In the rows, 100 means zero.
One turn sends every row of this set to another row. A few are shown first. Where does it send the rows asked after them?
K_372: 75  138  110  132  101  84  97  96  88  74  95  101  101  116  128  120  90  83  152  143  102  130  108  106  94  108  104  97  76  108  105  118  87  100  97  115  93  96  89
K_728: 119  83  98  115  64  105  74  112  81  138  73  95  62  119  118  88  105  80  117  129  88  113  90  88  91  80  143  114  127  78  102  106  102  104  118  74  112  97  112
K_440: 85  123  136  142  97  80  85  123  62  116  117  100  103  131  86  99  58  88  115  108  96  113  101  112  99  112  101  89  85  106  96  96  115  69  112  125  114  106  107
K_87: 139  73  119  94  67  107  71  117  69  106  83  95  68  82  98  92  128  100  99  100  104  119  79  97  88  60  115  117  111  96  91  106  102  122  127  71  114  89  121
K_157: 68  135  115  131  109  93  87  109  97  80  104  73  97  94  128  129  94  66  147  130  104  116  106  119  92  105  86  105  86  99  101  116  97  93  86  109  98  101  90
K_833: 68  145  124  136  103  83  99  112  78  93  101  93  109  89  113  111  80  88  124  132  92  96  107  108  85  111  97  97  73  116  93  105  106  84  87  111  94  104  89
K_539: 87  118  103  129  83  92  93  83  111  84  94  126  111  74  121  131  114  114  135  95  116  112  84  105  75  100  78  91  108  147  92  124  92  90  83  118  84  92  107
K_410: 86  119  117  122  77  99  111  100  88  92  110  119  114  60  104  124  99  110  118  93  110  82  99  106  88  101  89  87  93  145  79  117  109  70  78  118  92  93  99
K_834: 148  73  119  104  67  112  82  115  60  104  70  105  71  91  105  98  128  100  103  95  95  113  85  97  89  68  121  114  117  88  96  103  101  110  132  81  119  101  126
K_691: 109  93  125  126  74  87  75  91  89  115  114  137  113  93  78  113  89  117  107  59  124  125  69  107  85  90  81  87  115  122  97  114  95  81  108  142  122  100  129
K_355: 91  105  102  119  90  95  88  92  121  83  114  108  111  63  112  137  112  95  128  84  113  97  96  110  84  92  79  83  110  136  82  134  102  79  74  110  96  98  104
K_232: 96  77  100  86  85  89  67  107  106  127  67  96  56  117  119  78  105  85  110  129  100  111  91  94  69  86  120  131  112  109  102  120  99  116  117  72  85  95  96
K_266: 93  91  104  93  89  87  67  91  105  127  62  106  56  102  128  82  102  90  114  126  91  100  95  87  68  92  127  122  120  101  106  120  108  121  117  74  84  110  94
K_778: 127  64  98  103  70  99  74  122  85  130  81  95  64  115  106  87  109  82  105  125  97  120  82  94  94  72  138  121  119  86  97  112  93  110  116  70  113  86  115
K_347: 91  106  133  131  111  80  76  124  71  104  115  87  97  137  96  111  72  67  120  95  104  134  99  122  94  108  87  99  94  78  108  106  103  73  112  126  136  107  112
K_832: 95  107  132  132  87  73  76  107  63  103  119  113  100  134  89  103  58  82  125  102  110  139  95  112  106  101  107  94  85  78  108  107  90  88  123  137  136  109  112
K_495: 109  88  123  75  86  96  69  99  89  99  64  96  60  85  110  86  123  105  100  102  101  113  86  95  67  73  102  129  110  121  98  116  107  129  131  69  83  100  106
K_997: 110  74  118  117  90  86  73  108  96  107  120  124  110  105  85  118  90  93  107  50  119  115  87  113  84  94  74  85  119  119  90  121  109  61  105  127  126  107  119
K_18: 122  87  123  79  85  94  77  89  81  99  60  113  64  81  119  83  127  109  100  94  98  101  94  92  68  78  104  119  111  114  99  116  111  131  131  78  95  113  109
K_575: 101  97  130  126  73  91  96  109  73  119  124  125  110  99  77  108  78  108  108  69  115  100  92  104  94  101  94  79  109  130  81  106  118  49  104  131  117  96  116

K_833 goes to -> K_410
K_232 goes to -> K_495
K_728 goes to -> K_266
Now find these:
K_691 goes to -> K_832
K_355 goes to -> K_997

One turn sends every row of this set to another row. A few are shown first. Where does it send the rows asked after them?
K_378: 110  92  58  135  108  106  100  95  97  98  111  108  79  163  87  85  91  152
K_286: 121  106  54  143  117  112  94  110  123  99  83  99  92  137  87  94  109  82
K_466: 117  85  49  102  90  117  66  123  65  117  114  144  83  112  89  86  103  109
K_823: 123  111  65  104  98  127  56  120  123  104  128  88  82  127  73  79  133  108
K_980: 141  124  72  137  105  116  67  104  69  94  116  88  131  119  75  82  112  98
K_80: 118  140  61  105  96  99  89  92  99  110  123  115  90  152  77  82  132  148
K_813: 121  116  51  148  85  107  96  94  75  101  114  110  112  127  60  121  111  122
K_32: 116  91  78  83  106  134  97  97  73  132  134  120  89  139  86  98  101  156
K_123: 113  58  69  105  106  131  107  78  101  98  128  76  108  143  92  102  113  123
K_773: 127  93  73  71  123  114  56  112  89  139  114  115  86  112  106  78  118  102
K_383: 109  65  77  106  110  136  116  80  102  109  133  82  108  142  89  104  103  113
K_255: 114  138  50  109  101  102  98  101  96  109  119  116  84  154  78  80  124  150
K_644: 139  56  65  105  115  115  76  96  101  107  94  117  115  121  94  101  88  85
K_434: 128  114  49  145  89  116  98  99  74  95  114  100  118  126  58  115  118  118
K_718: 113  109  70  102  104  132  56  115  130  97  119  92  85  131  78  79  131  110
K_941: 140  83  77  118  116  126  111  70  53  113  106  95  122  140  95  110  106  119
K_831: 128  83  47  93  99  108  60  123  68  108  110  146  86  119  87  89  103  117
K_196: 163  109  80  115  104  96  77  85  78  112  119  98  92  152  121  79  113  92
K_947: 167  108  89  103  105  106  81  87  78  104  115  97  83  153  110  83  109  91
K_364: 106  110  58  101  156  114  99  108  72  139  102  105  118  118  83  100  128  119
K_726: 99  95  62  110  98  99  104  116  123  102  89  130  89  123  89  75  101  101
K_592: 134  102  84  78  135  110  64  111  104  147  118  105  91  120  105  84  115  104
K_803: 117  112  61  147  120  118  86  108  113  100  80  96  93  131  84  103  106  81
K_766: 152  100  79  114  124  120  106  76  50  111  94  107  122  143  84  106  101  118
K_619: 145  63  71  110  110  116  75  87  90  109  94  112  104  130  112  90  92  75
K_960: 105  96  68  79  121  125  102  93  66  138  123  115  95  131  93  96  116  153
K_680: 103  112  63  98  150  121  105  105  69  134  89  97  106  119  82  93  134  118
K_455: 128  115  87  108  113  108  77  112  89  122  123  73  86  112  61  96  150  122

K_364 goes to -> K_831
K_823 goes to -> K_286
Now find these:
K_941 goes to -> K_960
K_592 goes to -> K_644
K_813 goes to -> K_80
K_123 goes to -> K_680
K_980 goes to -> K_378

One turn sends every row of this set to another row. A few are shown first. Where does it send the rows asked after them?
K_738: 138  90  102  113  97  93  127  88  61  78  69  85  117  99  114  113  71  130  138  75  110  72  104  83  139  80  107  118  80  76  99  78  93  114  122  130  113  92  121  116  87  156  101  91  100  107  97  99  80  125  106  95  132  116  96  105
K_600: 91  97  97  109  96  127  109  104  91  112  95  94  83  113  102  103  113  99  132  80  99  114  80  138  106  67  96  122  83  68  86  63  88  86  110  85  86  111  93  74  81  135  94  118  129  102  94  85  81  116  120  121  74  132  132  87
K_37: 116  130  106  95  56  82  119  96  105  76  115  113  58  106  107  110  124  93  111  89  100  100  83  112  96  79  113  87  117  84  93  78  89  93  97  95  115  104  87  86  141  135  97  128  104  100  90  91  112  91  116  139  89  95  116  116
K_366: 90  87  86  102  80  78  106  87  108  112  118  61  101  107  148  102  66  125  81  89  117  112  99  138  118  129  80  81  112  117  72  114  95  133  135  79  94  96  115  117  99  154  80  122  107  85  98  91  98  115  115  112  135  95  103  96
K_623: 92  114  93  112  73  71  133  98  69  67  96  79  90  85  114  93  96  80  138  71  118  85  89  108  80  67  114  106  75  63  94  99  92  123  148  108  85  97  100  97  105  141  111  114  148  115  71  98  121  144  114  103  96  111  86  91
K_438: 98  89  140  82  72  70  135  108  78  104  79  89  75  87  107  127  108  116  114  93  89  145  92  98  112  91  123  88  84  90  92  117  131  118  128  122  104  109  123  108  87  129  87  155  95  106  102  89  103  101  112  137  110  70  115  110
K_158: 100  89  86  106  81  97  137  110  61  114  76  71  71  118  134  119  92  109  137  81  110  147  89  101  118  75  96  115  95  89  114  89  109  102  105  121  64  119  146  105  80  104  87  126  148  111  77  82  72  96  105  103  66  104  111  95
K_309: 114  69  128  104  94  86  106  95  109  98  128  91  71  117  126  100  119  91  101  62  101  106  87  119  127  58  109  116  100  70  93  119  71  120  121  95  107  83  103  116  96  150  100  110  110  106  110  84  88  114  135  108  121  104  129  115
K_51: 127  98  87  73  82  113  118  93  83  65  112  102  91  91  119  122  86  145  136  103  92  90  103  103  99  103  114  102  102  96  96  72  108  135  86  105  102  116  140  86  138  120  81  119  92  105  77  114  101  60  105  117  118  109  117  122
K_692: 104  97  87  87  84  87  107  85  91  98  84  79  126  106  134  108  50  145  89  63  106  77  86  113  118  134  85  87  99  130  90  113  87  114  96  106  74  105  93  94  105  115  100  101  114  107  82  89  83  114  108  100  126  117  83  61
K_322: 90  108  106  102  90  103  129  123  70  101  62  105  86  119  108  120  88  127  106  95  90  138  87  106  128  84  87  107  87  85  88  71  112  99  106  127  71  110  149  83  94  95  92  134  119  107  80  90  77  89  110  112  69  113  108  134
K_159: 115  98  96  74  92  92  122  92  57  77  69  105  118  102  136  107  67  115  133  69  108  78  87  102  132  84  107  109  94  68  102  84  109  103  123  142  77  87  132  84  105  126  100  102  116  107  80  94  79  139  113  76  123  129  95  130
K_670: 105  128  79  103  52  79  140  98  67  75  117  125  80  94  98  119  104  97  117  86  102  120  84  103  101  89  89  90  95  91  81  78  98  108  66  114  104  101  96  89  124  136  92  118  120  118  70  92  115  114  115  126  57  84  112  112
K_829: 94  68  96  91  93  123  92  98  85  118  101  91  107  96  118  122  99  123  145  72  104  84  82  129  129  73  94  122  57  73  89  82  73  110  90  87  85  92  104  96  72  138  98  119  129  113  91  89  80  103  139  102  70  124  110  104
K_761: 89  98  92  126  97  113  97  83  84  97  94  80  107  91  144  97  63  143  101  97  99  96  79  137  105  123  81  92  93  91  81  119  70  106  122  77  87  94  57  119  64  129  113  116  116  105  89  89  88  111  120  125  85  98  103  73
K_523: 97  81  134  84  82  84  116  101  96  86  88  92  79  92  148  123  83  104  111  79  86  116  107  87  133  74  98  97  97  87  100  117  126  126  129  138  104  108  144  95  91  119  91  128  88  119  122  110  75  104  113  124  119  87  109  136
K_779: 103  93  114  151  96  110  106  83  73  83  90  79  95  88  142  115  55  129  118  104  98  98  103  145  108  133  81  100  87  106  91  107  83  106  108  78  78  83  93  113  72  121  107  110  126  102  91  88  92  108  112  137  80  102  122  80
K_612: 80  98  85  97  92  98  142  125  67  105  62  122  83  95  96  114  56  112  112  83  93  121  94  106  136  96  115  110  101  72  125  75  109  101  101  112  67  121  143  91  90  123  96  125  131  99  106  87  74  110  112  129  62  92  85  110
K_482: 101  86  81  112  66  97  125  93  81  109  105  92  77  80  104  103  82  162  94  62  114  69  112  91  122  141  87  107  105  120  103  91  104  127  94  105  67  90  106  81  112  110  89  121  115  67  70  107  131  111  113  123  118  99  117  95
K_775: 89  87  114  116  86  128  135  93  46  98  99  57  80  103  127  104  58  116  96  91  92  116  93  100  113  115  73  106  109  87  91  102  113  101  82  96  87  118  69  103  76  86  106  112  136  99  81  105  103  95  95  100  70  99  78  94
K_223: 95  84  117  99  107  85  101  106  104  85  138  93  86  100  106  100  100  99  99  72  111  110  97  132  125  91  103  110  81  112  85  117  104  136  109  77  125  97  119  103  97  135  106  123  112  110  118  114  96  103  145  102  115  92  146  120
K_112: 91  115  96  109  63  71  139  77  83  82  91  106  55  101  122  102  90  74  122  76  102  100  94  75  95  61  118  95  98  63  98  116  84  124  134  132  81  111  110  99  115  142  87  105  131  124  74  91  86  136  108  113  107  94  92  104
K_853: 74  127  88  106  72  60  145  77  83  113  91  75  119  85  133  110  88  98  120  103  85  93  93  109  76  111  113  99  132  92  101  125  98  132  92  88  100  97  83  119  90  126  124  103  130  123  86  86  84  100  118  87  101  116  70  86
K_789: 87  109  84  115  64  86  155  81  66  119  106  88  74  86  129  94  89  99  100  92  110  114  95  101  94  125  89  79  146  82  92  109  107  116  78  85  103  99  73  108  87  125  97  138  104  77  82  115  132  123  104  101  84  87  84  115
K_949: 72  73  120  78  83  96  143  95  84  142  111  65  93  109  130  115  82  93  94  89  113  124  120  93  120  121  78  95  111  95  68  79  132  129  106  102  108  97  113  114  100  132  73  106  119  105  88  98  118  87  113  109  125  82  69  93
K_115: 88  83  134  114  94  119  129  105  32  109  94  66  91  96  118  110  43  109  98  90  95  109  107  92  118  110  80  108  107  80  91  101  117  104  87  113  87  95  82  123  90  90  96  107  130  107  80  94  118  78  122  121  84  103  99  78
K_985: 84  118  104  103  80  77  132  82  66  105  99  63  107  103  132  95  56  107  121  110  97  86  89  109  79  107  99  90  125  90  99  136  93  119  109  101  82  114  76  112  81  120  117  122  122  114  76  92  89  109  106  89  99  122  58  81
K_442: 83  87  103  113  82  78  114  77  111  108  111  81  104  107  146  113  104  119  103  109  129  108  100  144  114  143  72  83  96  112  70  88  92  123  131  85  91  84  113  128  84  161  84  118  124  88  94  82  89  100  124  124  122  94  93  104
K_377: 139  91  95  76  111  84  117  77  72  88  79  109  98  108  146  98  78  124  126  67  129  72  95  112  112  100  127  104  86  82  116  103  103  107  117  111  98  79  137  98  113  123  107  109  102  111  95  76  102  119  123  80  141  103  95  95
K_502: 137  85  104  116  90  71  105  102  104  89  114  75  95  105  105  101  127  103  112  63  96  92  108  101  135  80  102  122  100  108  94  94  102  109  100  85  127  89  103  111  81  162  105  114  79  117  119  88  82  119  128  115  117  102  112  107
K_193: 86  101  94  114  80  77  141  84  63  75  88  96  68  111  96  101  61  67  117  93  108  103  86  105  121  74  123  111  97  62  118  86  83  117  131  111  100  111  102  111  120  161  97  91  142  102  98  86  84  128  112  113  102  88  87  89
K_363: 87  69  114  90  67  104  139  90  75  136  99  68  93  98  126  121  74  118  77  86  109  123  100  95  113  117  73  84  115  97  70  98  132  126  95  118  102  118  113  109  90  118  64  131  107  81  93  93  124  97  100  110  125  99  64  104
K_138: 94  113  101  78  71  68  107  92  85  110  91  66  117  88  123  108  63  141  99  67  99  64  95  110  117  116  84  97  95  125  109  108  116  138  104  109  80  103  96  96  124  123  109  93  116  105  66  81  72  108  115  110  118  112  85  56
K_609: 75  101  72  116  65  84  159  80  61  106  118  91  77  74  131  104  102  116  120  112  106  93  105  106  93  131  113  101  137  88  99  97  107  111  85  84  85  85  72  87  84  126  96  128  113  67  101  104  126  110  114  100  97  100  100  125
K_14: 152  110  87  103  106  86  122  121  95  69  111  90  85  93  123  100  90  134  129  89  94  87  122  103  134  104  90  110  100  117  74  53  112  101  98  100  103  104  137  96  109  122  108  109  83  98  97  93  105  82  109  113  94  115  97  136
K_520: 98  118  84  94  87  85  129  108  102  85  101  126  58  82  93  98  94  85  115  99  88  103  91  112  107  96  111  98  107  82  86  59  84  104  100  98  101  121  107  104  115  137  97  125  117  103  102  79  128  86  117  160  72  92  76  114
K_457: 136  107  89  96  104  114  122  108  99  77  96  122  100  101  115  103  101  139  128  89  92  87  88  126  106  95  102  115  104  95  82  59  100  121  95  102  112  97  133  65  122  104  109  106  89  99  85  111  109  91  110  100  108  142  118  114
K_216: 108  85  110  96  86  58  116  125  100  84  106  90  59  78  118  102  99  110  106  76  82  107  118  74  140  85  118  95  107  93  96  104  128  120  122  121  85  120  141  110  97  126  100  134  101  109  111  93  92  83  131  144  104  90  70  129
K_873: 100  78  81  103  70  107  124  95  88  95  111  79  91  76  124  104  89  153  82  72  113  96  100  109  118  134  84  79  111  118  78  84  99  138  97  87  82  105  86  83  118  119  71  120  101  48  74  115  122  99  107  117  116  110  103  104
K_293: 96  97  89  126  96  114  125  113  71  94  93  93  114  109  78  109  96  119  124  92  108  93  83  123  118  71  106  138  85  79  119  60  80  124  113  82  98  107  99  100  75  152  91  103  120  87  102  87  63  114  120  102  85  132  121  94

K_612 goes to -> K_738
K_438 goes to -> K_623
K_138 goes to -> K_949
Now find these:
K_600 goes to -> K_457
K_692 goes to -> K_363

One turn sends every row of this set to another row. A few are shown first. Where does it send the rows asked after them?
K_672: 98  52  87  95  94  58  71  80  91  89  100  70  91  126  108
K_901: 94  106  99  98  98  95  66  130  101  138  109  80  97  117  74
K_755: 63  108  65  91  116  75  77  120  101  105  76  69  79  91  87
K_111: 98  73  92  114  107  78  94  66  86  97  91  68  84  142  72
K_693: 112  74  98  102  103  98  111  92  103  116  113  113  65  129  112
K_998: 130  109  109  127  135  90  84  104  90  98  106  81  93  100  79
K_92: 106  80  81  98  110  102  75  74  81  122  92  59  109  132  70
K_494: 103  118  109  115  125  94  75  80  104  94  95  117  105  92  106
K_584: 78  99  86  121  82  76  77  68  97  117  79  100  99  113  119
K_467: 91  61  70  98  133  91  119  86  95  84  92  81  70  119  107
K_677: 120  99  83  98  133  65  98  79  80  87  94  102  92  94  120
K_986: 120  85  68  67  107  86  93  97  98  112  99  108  64  127  108
K_664: 99  103  98  109  94  92  72  132  99  135  107  77  86  118  71
K_360: 121  53  105  101  107  104  75  89  107  119  122  76  81  120  107
K_529: 75  100  104  119  100  73  94  112  99  139  109  71  65  105  89
K_436: 86  108  107  96  146  65  96  94  87  97  109  81  82  85  85
K_241: 99  92  91  130  123  121  95  116  123  114  100  86  63  103  98
K_564: 99  84  72  98  96  118  74  100  98  87  67  103  125  115  97
K_400: 74  76  101  105  89  96  75  116  116  96  84  92  81  75  125
K_447: 104  53  89  90  108  110  84  78  111  74  79  88  78  101  114
K_483: 110  104  95  106  119  57  97  110  82  89  102  110  94  89  123
K_795: 109  96  117  106  131  104  95  86  95  94  111  118  111  99  106
K_330: 94  66  72  71  129  97  105  118  84  89  89  70  90  115  74
K_645: 62  98  75  124  103  65  90  118  106  93  78  89  76  98  112
K_113: 72  105  66  89  112  76  74  125  98  102  70  68  90  91  79
K_458: 72  66  96  110  102  92  69  86  99  85  73  52  98  90  90
K_128: 110  85  84  88  114  105  69  80  88  121  95  68  111  137  69
K_674: 80  73  85  140  106  108  88  84  98  89  78  77  121  119  97
K_790: 113  88  72  60  110  81  88  106  98  114  103  109  71  129  104
K_676: 97  84  100  123  81  80  43  90  113  114  97  74  98  109  108
K_146: 86  62  73  76  128  91  106  114  86  81  92  74  87  124  75
K_904: 103  94  77  86  115  130  86  124  112  123  91  103  90  92  107
K_776: 92  89  74  109  98  117  68  94  106  85  68  103  121  119  96
K_964: 77  91  71  85  82  64  79  99  81  117  87  102  111  111  121
K_382: 96  65  108  100  115  104  86  120  116  90  97  66  55  93  84
K_44: 96  87  83  92  119  137  92  120  113  124  99  103  90  97  108
K_148: 90  100  107  102  136  57  92  91  84  73  99  88  96  103  76
K_207: 111  104  108  131  129  86  84  94  77  104  103  72  119  92  87
K_924: 78  93  69  73  91  65  73  94  83  116  87  97  111  114  115
K_707: 96  78  92  92  102  61  70  106  110  123  113  72  55  98  118

K_664 goes to -> K_146
K_330 goes to -> K_924
K_483 goes to -> K_795
Now find these:
K_467 goes to -> K_584
K_360 goes to -> K_458

